One turning vector, and how many steps it has turned:
The counts run from 0 to 250.
-9.9  -20.0  14.5  4.1  25.9  2.9  -29.0  -12.6  21.8  -5.3  0.0  25.9  35.6  -9.9  42.4  0.8  -42.9  30.1  -14.2  17.3  51.1  29.2  -9.1  11.3  10.0  19.5  35.1  25.4  11.0  15.3  11.3  24.5  1.2  -10.6  8.9  -2.2  -21.9  -30.3  32.0  16.9  16.1  19.0 => 209
12.7  2.6  -22.3  -2.7  3.5  49.1  12.7  37.8  -8.3  25.7  3.1  13.3  12.0  1.1  10.0  -21.6  13.6  -5.7  18.6  43.8  -46.7  -29.6  29.5  -19.4  31.6  -20.9  -12.6  -12.1  -30.8  -24.6  -13.0  -2.2  15.5  18.2  -37.6  36.4  2.0  3.4  -3.4  -10.4  11.0  16.3 => 164
-4.7  -20.3  -34.9  25.2  8.1  -8.6  29.1  -30.7  42.0  -40.8  9.6  -24.0  0.8  -26.3  29.9  17.5  37.4  -22.9  21.2  -1.3  -21.2  -16.8  7.6  -6.7  -26.4  2.9  -16.4  -20.1  1.8  5.6  23.1  29.7  -1.0  -27.1  -10.7  -20.1  -30.2  12.0  -32.7  13.4  16.3  -30.7 => 76
-12.8  -12.5  -19.2  -26.0  -25.7  -6.5  -0.9  -33.1  -23.2  0.7  30.5  -2.8  -27.1  19.0  -27.0  -17.9  -18.2  -17.0  -17.5  -42.7  -39.5  2.6  -7.8  -1.8  -11.0  30.7  -16.7  10.1  66.3  36.6  6.5  -2.4  1.2  -1.7  -2.0  -17.6  4.9  6.3  -0.5  9.9  11.5  -22.7 => 19
8.7  -15.6  -14.0  39.9  -3.8  -16.8  19.6  -26.4  42.9  -32.7  19.0  -31.2  5.2  -24.9  34.2  9.5  19.8  -23.7  7.3  8.5  4.6  -36.9  1.3  -7.0  -5.5  20.2  7.2  8.3  20.9  11.7  5.3  36.1  -16.5  -34.4  3.5  -27.1  -38.0  1.8  -11.0  11.8  16.7  -32.7 => 74
0.5  -7.4  10.2  36.3  23.5  14.3  -28.5  7.6  19.9  -14.3  -6.8  16.8  38.0  -22.2  35.1  20.7  -30.7  12.0  -5.4  21.7  49.8  7.4  1.4  -11.1  30.3  22.3  46.0  24.9  2.4  8.7  -0.9  6.5  -6.4  17.0  -13.2  -1.1  -36.2  -26.2  16.8  30.7  -5.3  11.4 => 195
6.1  -20.4  -21.5  26.7  9.4  -23.5  5.5  -18.7  14.8  -12.1  36.3  -14.6  5.4  -29.3  29.9  24.4  -12.6  2.1  -18.7  -0.5  12.9  -16.9  -0.7  -6.4  -19.4  16.1  24.8  -7.1  39.3  24.5  1.7  35.6  -7.7  -42.3  10.8  -15.3  -50.9  -13.6  12.6  21.0  24.3  -22.1 => 87
-15.9  -12.1  17.0  -3.1  11.8  -12.8  -13.5  -5.3  2.3  38.8  13.1  18.1  22.7  6.4  29.2  -23.7  -40.9  36.4  -31.4  17.2  44.3  18.4  -23.0  20.4  4.7  4.6  18.1  13.4  11.7  14.6  -9.2  26.0  11.1  -30.0  23.4  4.6  -6.7  -25.0  38.6  -2.3  29.5  22.4 => 223
-2.4  6.0  11.9  -21.4  -23.9  28.4  -29.3  18.4  -30.0  43.2  16.6  21.5  7.7  18.7  -4.8  -47.1  -44.5  13.3  -17.4  7.0  -5.5  -3.2  1.5  -3.7  36.2  19.9  10.1  27.5  26.2  5.7  -24.8  -9.3  -4.9  27.0  -20.2  22.4  9.1  -15.6  38.8  -7.8  12.7  30.0 => 28
-6.1  -0.9  -22.4  24.0  -1.2  2.9  27.0  -29.4  53.6  -19.5  -11.3  -27.2  1.2  -14.4  14.6  -1.4  61.6  -26.2  30.0  6.3  -17.0  -16.8  -1.1  -2.1  9.1  8.3  -35.7  -4.9  -25.6  -12.7  11.7  16.8  -0.9  3.6  -22.5  -16.5  3.7  28.3  -51.9  13.0  -1.8  -18.8 => 63
-7.9  7.6  -19.1  12.6  -30.0  -2.5  0.7  -38.9  25.0  14.3  -9.1  -25.9  -12.4  -3.7  -14.2  -14.6  57.6  -20.8  15.3  -7.3  -27.3  -18.5  -11.2  1.0  30.8  6.7  -45.0  -3.1  -9.2  -24.4  -3.2  1.4  -6.5  21.6  -39.0  -12.8  24.8  33.3  -51.4  9.7  -16.5  -9.3 => 49
-27.3  0.1  16.8  -36.6  13.3  25.0  0.5  21.9  5.2  10.1  -24.0  27.3  -0.3  42.6  0.2  -39.0  8.5  2.1  10.3  13.8  -27.0  39.6  -3.5  22.9  17.4  2.0  -31.6  19.9  -10.5  2.3  11.6  -5.0  30.2  29.0  1.1  29.5  40.8  21.4  2.1  -22.8  6.2  36.5 => 136
-19.1  -2.0  -12.3  -46.9  1.7  41.0  -13.6  13.2  -24.8  32.8  -1.4  33.8  3.0  22.7  -15.8  -36.8  -21.3  11.5  1.5  2.6  -44.1  21.8  8.3  -2.2  22.6  -10.0  -18.5  -5.8  2.0  -8.8  7.9  -15.9  22.8  36.7  -27.4  41.7  25.3  -1.7  4.4  -5.0  5.7  27.2 => 25
-14.5  -4.8  11.4  -6.3  42.0  0.1  -29.7  34.4  -28.4  25.4  -6.1  32.9  19.6  9.9  8.0  14.1  -25.7  40.5  -33.0  8.6  33.8  47.6  -11.7  -0.6  12.5  -7.6  11.1  -5.7  5.2  6.2  -2.0  -16.0  35.0  12.2  0.2  27.1  -8.0  -14.1  20.9  16.3  -8.0  38.9 => 110
-8.6  6.9  -3.6  8.5  -4.7  26.4  0.9  3.9  24.6  20.8  -25.8  2.4  16.2  1.1  6.4  -20.2  40.6  -2.2  29.9  30.2  -16.8  -2.8  4.9  -0.6  47.7  -9.7  -27.3  -0.1  -48.1  -38.6  -3.1  -6.8  9.6  37.4  -40.7  16.6  23.3  18.1  -31.7  0.7  -9.7  17.4 => 52
-4.3  3.0  -25.8  -14.2  -45.5  -1.0  -7.0  -44.5  -13.6  30.9  19.9  -10.1  -27.7  2.3  -31.6  -22.7  17.5  -15.2  -10.7  -41.5  -40.6  -16.2  -11.4  -0.1  14.1  19.7  -40.4  2.8  32.7  -0.6  -2.7  -9.3  -15.0  13.5  -26.5  -14.1  23.7  20.8  -22.1  9.2  -1.1  -10.7 => 34
-7.9  -22.3  -50.2  -0.2  27.5  -11.8  10.0  -29.1  11.1  -14.1  10.9  2.0  -4.7  -25.9  15.0  39.6  18.3  10.1  -10.2  -16.5  -29.0  9.9  1.1  -7.9  -37.3  -15.5  -18.1  -54.5  1.8  3.4  29.9  11.8  25.7  -23.6  -12.9  0.7  -24.9  2.9  -21.2  23.7  12.1  -16.8 => 91
17.5  7.7  -1.5  37.3  11.4  28.8  -16.8  40.2  -7.0  6.0  0.2  9.0  31.9  -21.7  25.8  14.5  -8.5  2.7  10.0  44.5  17.6  -26.4  20.0  -32.8  46.0  -4.5  30.3  9.9  -13.4  -11.5  -24.1  -6.7  5.7  23.8  -38.8  15.8  -30.3  -16.8  13.4  23.0  -9.6  16.8 => 180
-23.0  -16.9  -7.3  -5.5  -10.6  -44.3  9.8  -45.1  -2.3  29.0  32.4  -13.0  -16.3  4.6  3.2  -10.9  0.0  16.0  -33.2  -27.1  12.5  11.2  -34.7  23.4  -23.1  6.6  -22.5  -11.8  36.1  22.3  -1.9  25.8  7.6  -50.5  28.4  -25.1  0.9  1.4  1.2  4.5  16.7  -13.4 => 227
-25.2  -19.8  -16.8  -11.4  -10.1  -41.9  17.2  -51.2  -2.1  29.3  28.6  -11.5  -18.3  6.8  -2.4  -7.4  17.2  16.0  -26.9  -28.5  0.0  14.7  -31.5  25.9  -29.1  -2.7  -38.8  -21.0  26.9  15.4  8.1  21.5  12.6  -43.2  25.0  -19.5  13.2  8.7  -10.2  7.0  19.0  -14.1 => 228
3.3  4.6  -1.3  -3.9  -51.4  -2.7  -21.0  -25.3  -22.7  36.8  29.6  -7.9  -11.5  8.3  -17.8  -39.9  -26.3  -7.7  -28.0  -17.7  -9.5  -25.4  -12.7  2.3  25.4  37.4  2.9  32.4  56.7  13.1  -26.2  -4.0  -25.1  8.5  -11.8  -12.4  4.2  -2.4  20.8  3.1  7.9  -4.1 => 31
0.6  0.7  -7.4  39.2  -28.4  -12.3  18.9  -34.3  40.4  -16.5  -0.8  -36.3  -4.6  -13.6  15.7  -2.4  47.3  -35.3  20.1  0.5  0.4  -37.7  -10.9  -3.8  15.8  22.2  -20.2  15.6  4.7  -0.8  -1.7  19.0  -20.2  -10.2  -8.8  -31.4  -11.8  22.7  -36.2  14.7  0.0  -26.5 => 61
-12.1  -3.5  15.0  8.2  -21.3  -53.1  10.7  -8.4  -31.6  30.5  34.3  -27.1  -21.4  23.5  -8.0  -18.9  -1.2  -3.0  -33.9  -17.6  13.3  -10.8  -33.8  10.5  0.5  4.8  -30.6  6.7  49.2  24.3  -31.8  14.7  6.5  -37.5  27.5  -19.9  -7.0  14.6  6.5  -9.4  -2.2  -5.2 => 240
-22.0  -15.8  2.5  -2.7  -13.1  -42.0  1.8  -43.3  -5.4  28.4  34.6  -10.4  -5.1  5.2  10.1  -14.8  -14.2  18.5  -37.2  -19.4  24.5  3.5  -29.3  21.9  -17.8  19.7  -8.2  -0.2  40.6  25.4  -8.0  30.0  -1.8  -50.9  30.8  -21.9  -1.8  -3.6  8.7  3.6  23.1  -6.0 => 226
6.5  13.4  24.6  13.6  -25.9  22.6  -29.6  11.2  -10.2  50.7  -2.6  5.7  13.3  9.2  0.7  -42.8  -15.9  3.7  -8.0  27.4  13.2  -21.6  -6.1  -5.3  70.7  16.5  7.7  36.0  5.2  -16.1  -38.8  -4.6  -13.3  29.6  -29.3  12.4  6.1  -12.2  17.0  -1.4  -4.8  33.0 => 42
14.2  7.6  16.5  -3.3  -17.2  34.9  6.3  38.6  -6.9  26.9  14.9  4.2  10.1  20.9  21.5  -57.1  -16.7  -6.6  4.8  42.7  -16.0  -32.2  11.7  3.7  34.8  12.2  -0.2  34.7  12.2  3.7  -29.9  12.9  -3.5  -0.8  -5.6  14.7  3.3  -8.3  34.6  -27.5  26.7  23.6 => 153
-16.4  -11.0  -0.5  -3.8  -3.4  -18.9  10.6  -3.5  -21.4  -30.1  34.2  -3.1  -15.5  30.2  3.0  6.8  -19.0  -18.0  -22.6  -24.0  2.3  16.3  -20.4  -2.2  -23.8  37.8  12.3  29.2  62.6  57.1  4.0  9.7  12.6  -20.9  31.0  -22.0  -12.1  7.6  8.0  14.5  0.6  -13.1 => 4
-16.3  -17.5  13.5  1.0  -5.4  -37.5  -3.6  -32.1  -3.2  30.6  35.3  -2.8  0.1  2.6  15.2  -18.1  -24.8  25.6  -38.9  -7.0  35.9  7.4  -29.6  21.9  -7.0  13.1  2.5  9.9  38.2  22.2  -14.6  27.2  -0.4  -41.9  34.4  -14.2  -7.4  -15.4  29.3  1.3  24.8  3.5 => 225
-28.7  -18.1  -21.9  -37.1  18.2  3.0  18.4  -4.3  -15.8  -24.3  12.1  16.9  -17.2  30.2  -13.2  2.9  5.8  -13.7  0.6  -32.3  -49.2  35.5  -4.8  -5.2  -32.9  1.8  -30.6  -10.5  24.7  34.2  30.5  -7.9  41.4  0.0  -0.2  1.2  14.9  18.7  -25.0  14.4  -2.1  -16.1 => 8
-9.9  -0.5  -13.0  -32.4  -2.6  29.7  26.2  3.1  10.2  8.5  -6.9  8.2  -11.8  30.0  -6.9  -44.9  33.7  -13.0  24.2  5.9  -62.4  0.8  10.3  8.7  1.0  -8.4  -45.6  -2.6  -13.9  -10.6  14.3  5.0  14.2  11.3  -15.9  19.4  35.5  28.5  -24.4  -25.6  20.7  11.3 => 148
-5.6  -19.1  -18.3  -8.3  50.2  12.2  -6.2  29.4  -9.2  11.8  -1.1  36.0  25.4  -17.6  28.2  26.7  -16.9  39.4  -10.9  24.5  2.1  31.0  14.7  -7.1  -7.6  -28.1  12.9  -40.9  -14.8  -2.3  10.6  1.8  42.0  -4.6  -15.3  33.9  -26.0  -19.8  13.6  20.5  11.5  23.3 => 95
11.2  -8.4  9.0  44.9  0.1  -6.0  5.8  1.0  34.7  -27.2  12.0  -21.2  20.2  -17.8  44.1  -3.4  0.3  -15.3  9.5  29.3  27.9  -36.8  5.4  -4.6  14.7  24.5  24.7  28.1  14.7  11.9  -11.6  37.6  -19.4  -25.7  6.5  -18.4  -44.4  -12.5  9.0  1.0  19.6  -11.4 => 72
-32.1  -17.5  -22.7  -42.9  20.1  17.9  10.9  11.3  -16.9  -22.7  3.7  27.5  -11.7  34.5  -12.8  2.4  -4.8  -4.4  7.0  -19.7  -50.2  45.2  0.4  -4.3  -29.9  -2.4  -27.3  -18.8  14.8  21.5  35.7  -13.9  45.4  10.1  -7.1  12.9  14.9  15.2  -14.4  8.3  -1.0  -3.3 => 9
-1.9  -24.9  -47.1  6.6  19.3  -19.2  12.0  -36.7  14.8  -16.5  20.4  -11.2  -6.4  -32.7  16.7  37.8  15.2  3.8  -10.2  -20.2  -19.6  3.1  4.6  -6.5  -42.3  -7.9  -9.9  -46.6  16.9  12.7  22.9  15.6  18.6  -33.1  -7.3  -9.5  -31.4  2.6  -17.7  26.9  18.4  -25.1 => 90
-10.0  -2.9  -19.4  18.3  38.9  26.3  -11.4  7.4  25.2  -18.2  -26.4  20.7  29.6  -20.6  17.7  34.7  16.7  7.3  24.7  19.7  1.5  23.1  10.5  -18.3  19.2  -11.8  3.4  -20.5  -36.4  -11.2  25.3  -10.0  25.4  38.3  -45.4  19.8  -12.3  -4.1  -23.1  39.7  -19.4  6.3 => 191
-9.2  -7.8  -37.9  20.4  28.0  9.0  -6.7  -17.1  26.1  -25.7  -21.2  2.6  10.4  -29.5  4.8  42.0  31.6  -9.2  22.4  -7.3  -13.5  9.1  11.1  -22.9  7.2  -2.6  -8.7  -29.6  -18.9  -14.3  28.5  -12.1  17.4  25.4  -40.2  -3.8  -12.6  10.7  -47.8  45.3  -22.1  -12.2 => 189
-15.2  6.9  40.2  -4.7  5.4  -10.4  -22.2  21.4  -15.2  19.7  -4.3  13.2  6.6  37.7  -2.0  -17.7  -28.3  10.9  -25.4  0.0  40.9  33.0  -28.4  14.1  27.6  30.0  8.5  50.6  36.1  28.5  -14.7  -0.1  8.9  13.9  23.3  0.0  8.7  4.4  27.4  -7.5  -8.4  33.4 => 126
-14.7  13.2  -3.5  -13.9  -10.4  37.0  -18.5  7.8  -4.3  44.0  -13.8  20.8  3.7  8.4  -15.3  -36.4  7.7  10.3  7.6  20.1  -23.7  0.6  6.5  -0.6  49.6  -6.2  -28.6  -2.0  -27.1  -30.7  -13.5  -19.6  9.9  47.5  -43.3  36.2  28.7  6.1  -9.1  -3.6  -4.1  32.8 => 39
-0.5  -11.1  10.3  25.6  30.3  20.4  -30.1  16.2  22.8  -18.1  -14.1  23.8  38.1  -22.7  33.4  20.6  -18.5  13.0  3.8  32.2  40.5  15.4  9.7  -20.9  32.0  12.2  43.3  15.9  -4.1  2.9  6.9  1.0  2.5  23.6  -22.4  10.8  -28.5  -23.8  16.0  32.4  -9.4  16.8 => 194
-32.5  0.0  -0.6  -38.8  7.2  11.0  11.8  -0.9  8.3  2.4  -17.6  15.6  -13.4  43.1  -15.7  -24.5  30.8  -9.2  8.5  -16.6  -34.5  39.5  -9.4  20.6  4.7  3.3  -51.6  9.0  -7.5  3.5  23.6  -6.9  32.2  16.9  -0.8  15.2  44.0  33.5  -26.9  -15.3  -0.3  19.4 => 134
